In the data rows, 50 means zero.
What is the hidden score of each row? Scores go from 0 to 20, and 10 is about the middle. The score is a weighted sum of the row's numbers plus the product of two more (or one squared), each taken from its middle value.
[54 51 39 62 76 53 49 59 64 63 47 31 36 46 29 32 40 30 51 69 38 40 59 49] -> 10
[60 45 21 39 50 26 50 67 47 52 61 44 50 46 31 42 50 35 43 55 38 48 51 44] -> 10
[60 62 61 61 74 45 53 67 43 36 55 41 41 63 33 31 55 29 37 70 43 46 67 44] -> 15
[41 48 45 44 58 55 48 39 58 47 49 45 41 51 48 53 64 64 50 66 63 51 52 40] -> 7
[74 49 49 34 43 45 43 46 59 33 50 69 60 60 80 73 55 74 47 21 73 64 49 80] -> 19
[33 41 76 68 65 67 46 40 52 33 27 50 45 44 56 34 31 55 26 31 66 40 55 68] -> 18
[61 35 30 47 32 60 54 30 65 58 41 76 66 45 66 54 35 45 25 28 72 49 24 60] -> 10
[69 59 42 53 28 29 52 59 43 55 44 34 57 61 47 60 60 41 55 67 43 48 58 55] -> 6
[43 63 59 61 67 52 64 68 47 45 43 38 67 63 39 71 69 44 67 56 34 54 53 35] -> 8
[42 18 50 55 40 60 51 43 61 49 54 81 55 39 69 47 32 61 49 41 65 56 39 66] -> 8
[54 63 38 47 59 47 44 24  9 50 52 38 48 53 46 52 37 24 58 66 39 43 39 29] -> 10
[54 55 34 42 35 39 54 54 50 49 49 60 55 45 55 67 56 31 44 54 52 61 53 43] -> 9
[55 54 19 54 59 33 60 55 15 50 74 42 50 52 34 65 79 41 45 45 32 62 54 23] -> 11
[38 44 69 29 35 87 62 41 52 25 27 54 31 32 61 40 43 59 32 46 72 19  0 38] -> 13
[54 50 55 57 43 67 61 32 61 57 52 74 49 21 65 81 48 56 40 41 66 49 39 55] -> 12
[44 46 63 49 36 64 48 30 45 42 41 59 45 27 50 50 34 51 40 33 53 46 45 53] -> 12
[29 54 47 59 43 31 41 55 45 60 62 34 30 43 48 53 30 19 51 59 39 62 70 32] -> 6
[33 41 50 27 39 60 47 42 63 39 32 63 49 46 50 38 41 63 55 34 62 44 19 41] -> 3
[37 36 42 35 35 52 31 27 50 46 40 43 34 33 40 25 33 52 28 29 58 53 36 39] -> 14
[54 35 38 61 50 71 77 47 69 54 24 43 51 48 62 53 44 67 55 40 68 51 40 65] -> 9
[63 58 51 66 74 52 54 66 52 67 55 25 45 49 39 55 54 36 66 67 46 76 71 53] -> 12
[19 54 42 57 67 27 35 68 49 58 65 43 53 52 40 58 56 34 37 53 35 50 60 23] -> 5
[44 23 56 65 47 61 43 36 40 26 39 66 52 26 41 53 43 48 39 18 37 43 37 61] -> 5
[57 36 57 40 42 69 36 23 27 36 50 46 32 62 81 53 43 39 17 28 49 28 26 61] -> 12
[36 48 61 72 57 51 32 49 52 58 67 50 51 70 62 65 72 55 67 69 56 63 55 38] -> 1
[35 31 63 47 38 60 51 40 57 40 40 72 45 27 59 51 46 60 36 41 60 45 40 57] -> 10
[55 50 35 53 62 41 64 72 54 60 49 31 53 69 48 57 63 53 71 63 35 44 50 37] -> 7
[53 70 45 40 55 41 42 50 43 55 54 38 70 77 45 64 69 43 39 51 47 53 56 47] -> 10
[58 65 36 56 61 38 48 60 47 40 42 35 65 57 30 57 74 47 47 64 45 52 61 35] -> 9
[70 76 52 56 56 35 60 65 39 55 63 51 60 58 37 51 56 41 56 60 36 59 71 50] -> 13
[50 52 38 34 53 66 53 51 52 74 59 47 44 43 43 27 29 34 37 42 49 50 52 50] -> 17
[23 27 51 45 51 45 36 44 60 54 40 59 36 23 55 46 44 76 68 43 57 49 28 43] -> 9
[49 37 64 67 56 59 27 25 42 33 47 59 39 46 57 40 41 48 44 52 57 39 62 80] -> 12
[42 64 48 46 39 34 25 26 35 54 49 50 38 26 25 45 59 65 59 32 35 40 39 38] -> 8
[35 49 58 58 49 48 48 53 48 48 66 61 59 57 47 60 66 55 61 50 73 76 56 45] -> 10
[26 58 30 46 57 32 54 65 35 54 73 49 42 62 44 57 81 58 58 54 34 48 48 11] -> 6
[60 75 52 39 71 69 74 62 57 56 56 47 51 62 69 77 84 66 55 62 51 55 50 32] -> 11
[43 35 62 65 39 79 68 35 64 53 45 75 60 41 67 69 45 68 66 31 66 78 41 53] -> 9
[54 62 69 55 51 41 32 50 41 59 58 41 58 72 45 46 64 54 38 38 39 40 44 41] -> 12
[62 56 59 49 48 50 45 52 61 49 43 55 45 49 71 28 18 55 36 25 55 51 56 74] -> 16
[49 60 53 77 80 43 45 58 33 48 71 41 36 57 35 52 69 44 44 50 46 55 47 38] -> 10
[25 28 48 35 38 67 59 43 68 44 46 69 28 42 69 37 35 50 38 61 77 35 23 36] -> 10
[52 54 58 49 47 57 51 49 58 47 52 66 44 42 57 46 33 46 41 35 56 45 40 54] -> 12
[65 31 41 25 48 60 49 33 51 46 67 82 55 37 54 53 53 60 58 66 62 57 50 58] -> 19
[55 77 47 57 59 23 28 59 37 38 58 63 53 61 45 55 53 26 60 70 49 55 58 42] -> 6
[63 40 74 53 59 54 49 52 55 30 53 66 41 51 56 65 77 67 47 63 65 47 59 69] -> 14
[80 66 51 58 58 49 74 79 66 63 66 49 54 62 44 48 46 47 70 54 31 35 49 56] -> 14
[49 66 44 65 79 36 57 75 36 44 72 51 43 60 38 45 64 49 64 73 57 60 60 40] -> 13
[51 34 50 33 31 54 27 29 64 43 45 50 17 28 54 53 64 57 23 36 60 33 28 58] -> 9
[35 57 60 58 58 57 73 74 52 59 69 58 59 55 33 63 75 50 58 59 51 65 64 39] -> 7
[64 40 47 34 55 54 35 52 55 34 42 55 47 62 57 40 56 62 46 55 67 56 56 55] -> 15
[69 37 47 50 67 54 53 59 60 35 44 32 23 48 53 43 46 62 63 60 39 34 60 68] -> 12
[29 38 67 54 59 77 51 52 69 38 40 65 54 48 52 33 28 52 43 37 61 49 35 45] -> 9
[33 59 51 54 47 32 37 52 43 71 72 30 26 57 58 71 62 32 52 62 20 37 72 47] -> 5
[48 49 48 34 52 72 41 40 50 38 46 58 40 34 42 45 53 52 44 42 55 47 43 61] -> 11
[46 32 54 46 36 52 39 37 73 52 25 53 46 28 61 58 44 61 57 37 48 47 40 69] -> 5
[32 33 43 58 51 34 36 48 48 63 70 44 53 60 32 42 54 57 52 45 42 67 73 45] -> 8
[49 72 45 57 57 39 45 54 44 54 61 51 61 57 26 40 57 49 58 65 58 76 77 47] -> 10
[72 48 47 54 67 57 52 29 40 69 60 30 34 43 58 65 48 49 40 43 53 51 58 67] -> 18
[29 12 26 40 48 78 46 17 49 52 34 49 51 43 80 69 36 71 55 29 56 49 38 57] -> 6
[49 36 55 63 49 71 59 34 48 39 25 55 56 40 72 54 36 63 58 40 60 65 47 67] -> 10
[55 54 29 50 70 46 54 61 53 48 48 42 57 63 43 50 62 46 56 63 41 63 74 40] -> 8
[55 33 31 39 28 56 42 26 77 54 45 71 50 34 60 62 30 51 54 34 70 81 57 73] -> 8
[57 64 54 46 30 34 46 59 52 55 56 45 41 46 32 45 61 39 28 41 40 48 51 48] -> 8
[40 43 52 37 28 44 43 58 70 31 31 46 35 42 57 36 36 55 49 39 43 34 48 70] -> 2
[65 54 66 39 19 48 41 51 76 36 30 52 43 42 54 32 39 70 45 29 60 41 33 69] -> 10
[29 53 41 47 46 37 41 59 53 52 44 30 38 60 32 39 62 41 33 52 58 57 58 31] -> 12
[47 44 42 56 57 61 61 49 38 60 65 56 60 61 41 57 67 50 46 64 62 64 71 56] -> 7
[39 53 47 61 57 48 36 37 39 69 61 36 55 69 41 53 80 65 50 49 46 42 50 37] -> 11
[76 68 56 78 62 25 35 45 31 50 62 31 40 59 47 69 63 41 60 59 29 55 66 44] -> 11
[31 63 70 68 58 29 24 46 40 63 72 46 43 63 50 45 53 40 39 52 49 50 45 26] -> 13
[49 38 55 39 45 61 43 36 47 34 56 79 30 25 61 41 34 68 46 34 44 23 34 65] -> 11
[63 48 45 43 49 67 42 43 59 33 19 43 45 40 61 33 31 50 31 39 64 60 51 63] -> 13
[39 57 73 56 31 40 35 36 38 39 58 87 62 41 51 32 29 50 37 43 66 62 58 53] -> 13
[48 58 61 62 51 51 54 54 43 35 40 66 60 60 59 53 52 34 32 37 57 61 47 39] -> 10
[44 57 43 40 40 30 52 64 43 66 63 25 44 66 41 45 54 46 62 66 31 39 68 53] -> 14
[59 50 72 39 32 54 33 35 65 49 42 52 58 58 77 55 36 53 31 39 73 48 36 68] -> 14
[34 62 49 38 61 56 73 81 59 49 51 31 47 67 51 62 61 46 44 45 43 58 53 24] -> 9
[53 65 41 42 52 30 51 61 47 62 58 38 51 60 44 40 37 40 69 69 58 68 69 51] -> 15
[62 60 38 54 38 31 41 35 32 40 30 42 51 45 41 37 46 53 58 49 52 42 29 37] -> 6
[47 40 45 38 22 38 43 40 48 43 45 73 57 35 48 39 42 54 36 31 52 38 41 68] -> 8
[66 51 45 55 37 63 54 25 53 49 46 60 53 43 66 53 35 53 40 37 79 76 32 51] -> 14
[52 65 46 50 53 31 51 59 46 47 55 49 69 78 59 44 38 42 74 73 39 62 65 31] -> 9
[53 48 56 40 31 56 48 32 66 46 40 59 45 46 64 46 32 53 43 32 56 49 43 72] -> 9
[52 53 38 47 38 22 31 45 46 65 67 45 49 58 36 54 59 43 71 75 60 79 68 46] -> 10
[47 23 42 50 34 49 50 52 75 49 40 68 40 25 68 47 29 56 54 43 70 56 19 57] -> 6
[55 44 28 47 52 48 46 45 32 66 81 46 59 67 51 58 55 41 68 64 35 68 71 47] -> 7
[69 73 58 80 72 47 57 58 58 62 59 55 65 56 47 60 57 45 64 67 44 51 55 41] -> 14
[29 36 38 43 48 39 55 51 48 54 47 36 58 71 51 50 69 69 60 53 32 35 47 26] -> 8
[49 56 62 59 50 34 45 57 51 64 62 37 66 75 53 54 62 55 54 53 54 67 69 52] -> 13
[39 61 58 60 39 27 50 63 37 37 51 45 29 23 17 48 57 46 67 69 48 52 67 45] -> 8
[47 43 41 47 52 50 49 51 28 47 66 51 50 47 35 70 72 37 49 62 39 39 41 42] -> 8
[64 65 56 81 73 47 65 63 41 48 68 53 55 69 46 42 63 46 64 70 43 63 64 49] -> 10
[66 78 57 71 68 26 57 72 41 60 62 37 65 67 48 64 51 34 55 53 27 48 59 44] -> 11
[38 31 60 31 38 53 71 78 82 56 54 61 54 51 41 49 68 47 34 41 47 47 54 55] -> 10
[36 70 58 34 39 41 46 48 34 31 33 35 41 50 49 46 48 43 37 49 56 56 42 16] -> 13
[53 56 41 56 68 67 71 65 43 42 59 38 54 65 37 54 41 29 60 54 31 66 80 47] -> 10
[48 68 75 39 22 42 25 22 36 33 45 54 44 41 53 50 35 44 31 35 76 54 39 55] -> 14
[71 73 53 59 64 33 54 71 57 65 54 41 61 57 37 39 46 58 69 57 46 63 52 39] -> 15
[42 38 39 51 52 56 38 35 62 38 27 45 40 50 73 41 24 58 72 67 70 56 56 68] -> 9
[72 69 42 76 53 24 60 61 33 67 72 24 44 58 38 68 87 43 46 54 33 57 55 37] -> 8
[51 59 56 62 48 53 44 46 34 27 37 53 56 45 41 42 57 48 44 63 64 49 50 53] -> 10
[23 27 58 19 12 55 34 36 79 52 45 70 51 42 63 44 34 57 47 49 47 32 41 56] -> 3
[38 40 63 43 37 83 59 26 66 52 26 56 56 49 64 47 26 35 34 29 63 52 30 63] -> 7
[54 66 65 42 50 37 64 74 55 38 40 42 50 68 67 51 55 48 44 66 39 40 66 47] -> 12
[53 75 52 50 55 37 48 63 39 55 61 47 57 68 52 51 56 55 56 63 44 62 77 45] -> 8
[48 61 46 40 48 41 34 53 47 34 32 32 40 56 47 50 49 46 37 44 43 42 57 49] -> 8
[36 45 52 42 32 64 63 44 60 49 37 37 43 51 70 54 19 50 51 42 74 72 53 51] -> 10
[37 34 68 53 51 79 56 50 67 30 19 56 51 35 65 51 39 60 43 48 70 44 47 70] -> 10
[48 35 32 35 40 61 58 50 67 48 36 41 46 49 40 35 52 73 58 39 71 62 49 69] -> 12
[53 39 41 45 45 65 63 55 80 68 41 45 42 34 65 58 34 64 42 10 56 47 34 72] -> 9
[47 52 70 60 63 64 39 49 60 34 35 46 55 83 74 42 64 80 53 38 48 55 55 65] -> 9
[59 29 23 38 52 76 69 49 71 61 34 41 52 36 48 57 46 63 64 56 70 45 29 62] -> 11
[28 52 49 44 56 53 64 57 30 41 49 23 49 62 45 52 62 58 54 57 52 56 45 17] -> 12
[40 73 56 56 72 61 52 49 35 73 66 38 57 69 46 61 71 36 38 53 32 41 47 17] -> 9
[62 60 49 65 55 29 37 36 37 65 60 48 58 45 25 50 65 42 50 42 31 56 51 36] -> 12
[44 63 50 48 62 50 48 47 51 67 58 50 58 40 37 48 41 34 54 50 39 45 46 42] -> 10
[43 54 41 42 53 42 50 62 55 74 53 21 56 68 44 56 51 49 71 52 36 52 51 31] -> 7
[69 43 58 61 53 72 80 41 54 59 43 55 48 27 53 58 46 62 54 31 50 55 48 80] -> 15
[34 40 57 51 46 62 37 43 55 31 34 60 61 45 55 47 42 53 36 46 58 29 38 59] -> 6
[29 28 56 72 37 49 52 45 79 49 40 65 39 34 61 44 31 74 67 40 72 58 40 56] -> 4
[49 73 53 38 57 38 39 60 38 51 71 72 60 54 34 42 48 38 51 62 33 32 53 35] -> 11
[53 57 52 52 46 39 39 56 46 52 53 48 54 65 61 50 59 51 44 46 46 53 53 46] -> 10
[54 38 45 38 52 56 59 50 71 56 46 66 51 29 34 34 54 79 59 51 50 46 43 50] -> 13
[65 42 15 34 64 52 59 55 38 72 64 35 64 62 43 69 60 26 55 71 51 50 50 47] -> 13
[52 51 46 42 51 33 32 57 47 65 64 41 52 60 38 60 65 28 37 57 40 48 42 34] -> 9
[60 63 51 45 66 55 45 58 53 68 76 62 59 55 32 60 74 44 51 55 50 66 69 50] -> 12
[42 50 18 44 75 39 37 62 58 72 70 51 73 85 70 69 62 45 70 61 36 64 57 26] -> 4
[38 34 70 46 38 66 34 22 42 35 40 69 49 38 68 42 25 39 29 49 69 39 41 63] -> 14
[44 47 61 46 28 58 60 47 75 42 19 52 44 25 56 62 68 94 61 36 57 43 29 51] -> 7
[69 58 28 58 57 45 58 52 42 59 58 58 83 60 39 47 51 52 69 83 71 50 55 64] -> 12
[31 66 56 46 56 42 38 65 51 72 73 46 46 50 44 56 50 29 42 57 41 44 79 52] -> 10
[53 47 49 37 40 34 51 66 67 73 64 45 44 57 50 38 39 43 51 64 53 60 67 50] -> 14
[67 27 45 51 61 62 70 58 64 58 67 94 96 66 61 61 54 62 71 73 77 65 61 72] -> 17
[36 54 53 50 20 36 48 36 41 38 29 43 44 43 52 37 45 42 27 32 41 29 25 34] -> 5
[67 39 42 61 43 58 74 51 33 42 34 37 44 52 72 56 39 48 41 32 50 46 38 64] -> 10
[49 68 65 53 47 52 52 63 51 30 34 16 23 64 55 40 59 38 14 32 51 61 51 31] -> 10
[41 52 57 61 44 34 48 71 48 60 61 29 41 55 54 65 62 44 57 56 27 51 50 26] -> 3
[48 53 50 69 62 37 59 77 59 56 62 41 52 74 39 43 47 19 54 60 33 62 57 32] -> 4
[39 53 49 44 42 45 31 51 40 46 55 47 39 41 56 67 64 53 36 16 40 44 47 52] -> 6
[52 39 58 57 57 73 42 34 56 52 44 60 45 34 54 72 70 54 49 55 53 39 43 63] -> 7
[51 72 49 52 43 28 34 53 55 73 68 43 43 38 36 57 48 25 47 65 51 65 69 37] -> 8
[73 54 70 60 35 53 44 31 65 42 32 65 64 34 38 45 49 57 46 38 61 50 25 66] -> 15
[44 36 69 55 45 75 41 35 70 49 35 51 32 13 21 25 48 67 40 39 55 34 36 58] -> 10
[44 42 54 46 30 65 46 27 60 46 42 74 67 34 44 45 39 57 62 44 61 57 35 53] -> 9
[53 64 53 45 43 46 46 64 48 53 55 51 42 39 26 43 68 38 42 58 35 33 48 47] -> 8
[48 61 40 56 63 65 65 59 48 50 58 49 52 41 39 65 52 38 73 71 56 53 48 49] -> 10
[68 62 41 51 70 45 41 58 51 69 77 51 75 78 41 53 66 52 71 71 50 51 46 41] -> 13
[47 64 38 61 77 52 50 52 33 41 59 50 53 57 36 43 56 37 48 65 38 50 66 37] -> 9
[47 85 81 83 80 52 52 67 35 34 48 37 47 62 39 58 80 43 45 79 57 53 59 26] -> 8
[63 66 27 41 49 30 42 46 35 55 57 57 75 62 44 52 48 35 50 58 43 54 46 30] -> 12
[49 65 36 33 51 50 62 55 42 56 66 52 47 53 38 48 57 28 41 59 42 59 60 38] -> 12
[34 66 68 52 43 37 49 65 33 32 53 44 44 59 57 49 34 22 32 37 25 33 43 28] -> 3
[30 43 59 57 48 46 35 51 64 49 33 33 33 45 58 27 20 51 43 30 46 46 34 35] -> 8
[52 54 49 39 54 71 66 48 59 59 60 70 53 40 63 57 46 69 76 55 49 52 43 59] -> 11
[76 63 38 40 55 25 57 80 62 59 33 23 64 80 47 35 59 45 43 57 48 50 57 55] -> 17
[32 22 61 40 39 67 31 15 58 50 34 56 47 35 54 29 27 63 54 43 61 31 15 50] -> 8
[62 46 36 32 43 49 66 64 66 59 50 25 36 59 55 68 73 58 43 50 64 66 63 62] -> 9
[52 33 43 35 27 45 44 41 58 58 46 45 39 43 54 49 52 63 27 18 54 43 31 62] -> 12
[42 72 50 41 43 45 43 41 27 56 74 64 62 52 33 48 61 44 54 58 52 72 59 36] -> 11
[86 79 26 43 62 51 55 51 30 48 59 39 53 65 48 72 77 48 65 53 26 40 41 46] -> 14
[22 41 40 50 59 51 51 53 35 41 54 29 31 57 38 40 51 38 61 82 45 44 55 26] -> 9
[68 30 43 33 37 66 35 33 73 57 38 49 33 35 62 43 27 54 55 49 53 34 39 79] -> 9
[26 52 64 55 46 72 59 39 54 63 50 42 58 52 50 45 55 61 41 33 52 63 59 36] -> 8
[57 40 48 40 33 52 35 33 43 29 41 47 38 57 66 56 57 55 39 43 63 40 43 78] -> 9
[45 53 67 52 56 49 39 58 50 53 62 51 51 49 38 48 51 21 29 61 42 43 66 46] -> 11
[34 32 65 48 38 62 44 42 71 53 43 71 48 36 61 39 26 58 46 25 41 26 25 49] -> 5
[75 56 52 55 56 48 51 57 46 60 65 53 56 54 54 51 55 54 65 78 62 59 69 73] -> 14
[39 43 63 52 35 55 54 61 51 29 45 55 44 40 53 48 49 85 67 36 32 10 29 50] -> 4
[46 68 54 54 35 29 39 46 35 53 61 65 60 36 33 48 58 41 40 57 44 31 40 36] -> 9
[33 31 74 65 39 73 50 20 66 67 32 49 31  9 47 34 27 69 47 30 55 51 54 76] -> 17
[59 53 59 35 30 55 49 43 41 29 55 66 48 68 78 46 41 65 52 46 43 29 42 56] -> 9
[53 55 42 76 95 64 54 43 30 76 64 22 54 57 48 73 59 37 58 58 43 68 65 36] -> 12
[47 39 49 44 52 72 50 45 64 36 27 74 73 28 52 40 24 72 73 54 65 46 35 65] -> 11
[44 63 40 61 60 33 55 55 20 51 58 28 58 51 21 49 72 56 68 70 32 60 56 10] -> 10
[61 58 53 39 56 42 57 58 55 70 64 45 62 77 60 49 43 27 38 50 48 68 64 57] -> 17
[23 35 24 45 51 27 29 51 41 63 69 64 73 71 43 37 52 26 15 31 34 50 51 21] -> 10
[61 54 31 50 61 36 46 65 58 49 57 43 60 54 23 59 70 47 60 66 54 59 76 59] -> 10
[60 57 54 53 63 48 54 54 42 52 50 43 31 46 56 63 58 45 41 46 42 37 51 56] -> 13
[61 66 47 44 46 32 49 67 29 29 43 53 72 60 38 61 64 43 55 68 39 38 50 43] -> 10
[58 40 53 35 45 55 37 46 68 50 55 68 58 67 89 35 18 64 53 34 51 31 18 50] -> 9
[35 34 56 63 45 75 60 32 67 63 29 47 54 45 75 71 29 55 63 35 78 64 45 65] -> 8
[33 35 61 50 39 50 45 43 65 53 42 51 35 34 28 29 41 43 50 50 61 58 51 61] -> 12
[59 54 46 59 59 25 47 67 38 46 47 23 34 45 29 47 61 44 51 66 49 46 50 49] -> 13
[74 74 37 50 56 48 75 73 35 56 58 32 64 54 44 70 54 34 60 70 34 53 65 38] -> 16
[54 57 50 61 42 39 33 47 41 40 40 42 39 29 30 40 54 40 23 36 56 60 58 50] -> 11
[77 65 48 54 50 65 64 37 29 46 53 59 65 55 54 52 38 43 65 50 46 69 57 52] -> 17
[73 70 48 55 62 39 52 59 39 47 53 26 58 86 56 72 67 47 72 76 58 47 45 43] -> 13
[41 53 59 66 47 35 42 48 28 37 50 52 54 56 50 47 49 45 34 23 57 71 46 34] -> 10
[53 67 51 64 56 36 56 52 48 70 65 39 52 49 32 59 57 48 65 48 47 70 54 43] -> 11
[68 66 55 37 55 46 51 59 58 43 40 42 62 64 56 57 42 49 44 38 59 75 67 59] -> 19
[64 48 53 45 43 59 58 44 48 30 36 38 39 50 60 47 50 68 49 24 35 42 50 71] -> 10
[36 47 37 52 48 12 26 59 24 45 57 53 65 54 34 42 30 15 43 61 41 40 53 32] -> 3
[69 57 36 31 63 37 46 65 75 59 43 34 37 58 50 57 73 55 37 50 52 51 46 44] -> 13
[48 67 40 65 81 53 63 70 45 62 72 42 43 42 31 61 59 47 43 40 40 59 61 29] -> 8
[74 79 42 49 68 52 65 62 49 74 69 29 52 58 40 68 75 44 43 58 50 57 56 50] -> 12
[62 61 70 54 59 45 55 63 65 54 54 37 46 73 65 52 54 63 63 61 45 54 69 57] -> 11
[53 54 33 47 54 51 72 65 36 52 76 50 52 48 29 42 53 58 70 64 49 62 68 56] -> 11
[64 73 54 74 77 38 58 54 27 51 62 35 59 61 31 49 58 48 65 61 43 71 75 48] -> 16
[51 61 44 36 51 50 62 56 65 69 60 62 69 64 57 50 51 50 45 51 52 46 57 50] -> 12
[39 29 52 40 42 52 31 26 48 22  7 27 26 40 48 30 35 55 52 40 57 50 39 60] -> 7
[49 23 34 63 75 67 52 51 70 81 76 52 42 35 40 41 46 68 39 35 69 52 33 48] -> 9
[75 59 33 21 45 32 58 64 45 56 61 44 53 59 40 53 58 39 29 48 48 52 71 72] -> 18
[28 24 50 49 42 65 51 30 50 35 43 91 65 39 66 51 39 65 48 42 70 49 43 70] -> 8
[55 70 51 48 41 43 55 64 53 55 47 32 53 54 43 72 67 44 61 54 49 69 68 38] -> 10
[59 80 73 52 68 43 46 80 67 44 47 31 36 55 53 47 56 51 48 60 49 48 45 33] -> 16
[47 65 60 58 60 43 43 79 62 57 66 44 33 34 22 36 55 48 35 43 29 40 60 37] -> 5
[62 68 41 52 57 29 48 61 42 62 66 36 54 55 36 51 53 28 48 57 22 52 60 41] -> 10
[63 43 56 59 44 52 36 33 46 39 31 63 67 45 48 31 53 68 52 59 67 53 46 65] -> 14
[57 73 50 54 59 51 60 67 51 61 60 38 58 62 39 54 56 32 65 72 48 55 62 43] -> 11
[22 50 49 51 44 25 40 52 38 53 65 51 36 58 44 47 66 47 56 63 42 65 66 22] -> 11
[42 56 57 73 71 58 57 85 62 51 49 35 34 34 42 61 54 48 67 64 52 52 64 54] -> 5
[58 58 51 78 64 46 80 75 47 55 48 37 60 55 31 43 53 36 61 53 22 58 69 47] -> 7
[44 56 75 52 35 38 34 37 42 36 43 66 44 37 31 26 46 40 39 54 61 59 61 62] -> 16
[41 56 39 52 57 38 47 71 57 46 49 60 55 29 14 45 64 57 52 47 53 43 51 43] -> 9
[55 18 48 71 31 66 78 55 93 66 32 68 58 35 64 56 37 67 55 33 64 66 37 64] -> 4
[57 54 68 52 42 43 30 42 69 43 32 66 53 31 44 27 31 64 51 29 43 34 36 62] -> 8
[39 67 46 46 61 65 64 61 53 54 49 37 44 61 49 64 62 35 73 56 24 56 51 27] -> 4
[30 68 66 32 46 44 39 59 45 41 52 50 31 34 41 47 52 58 41 39 51 52 55 31] -> 13
[44 39 56 30 45 61 60 50 55 28 31 58 24 37 68 44 50 63 38 29 44 42 42 61] -> 11
[74 65 38 69 76 46 66 53 11 27 53 39 66 69 48 72 69 45 55 57 22 42 57 44] -> 14
[45 51 66 44 42 65 48 35 53 29 36 75 38 15 44 40 39 66 49 38 58 38 38 53] -> 14
[37 43 71 44 29 65 50 28 58 43 40 66 59 46 52 33 21 52 40 32 51 46 54 62] -> 10
[35 41 27 49 62 54 30 37 43 42 47 55 46 45 46 33 53 67 50 38 52 42 33 42] -> 9
[60 74 45 51 46 32 46 52 35 45 74 64 51 50 36 64 82 48 56 60 25 45 54 26] -> 11
[50 46 53 47 50 38 61 72 70 57 57 48 58 73 60 68 65 42 48 68 61 54 63 58] -> 9
[20 56 60 63 74 51 47 67 39 38 64 56 54 53 39 46 52 26 22 46 25 46 70 32] -> 5
[53 58 56 53 46 33 37 44 24 37 54 54 67 67 59 66 69 50 60 65 38 63 78 53] -> 9
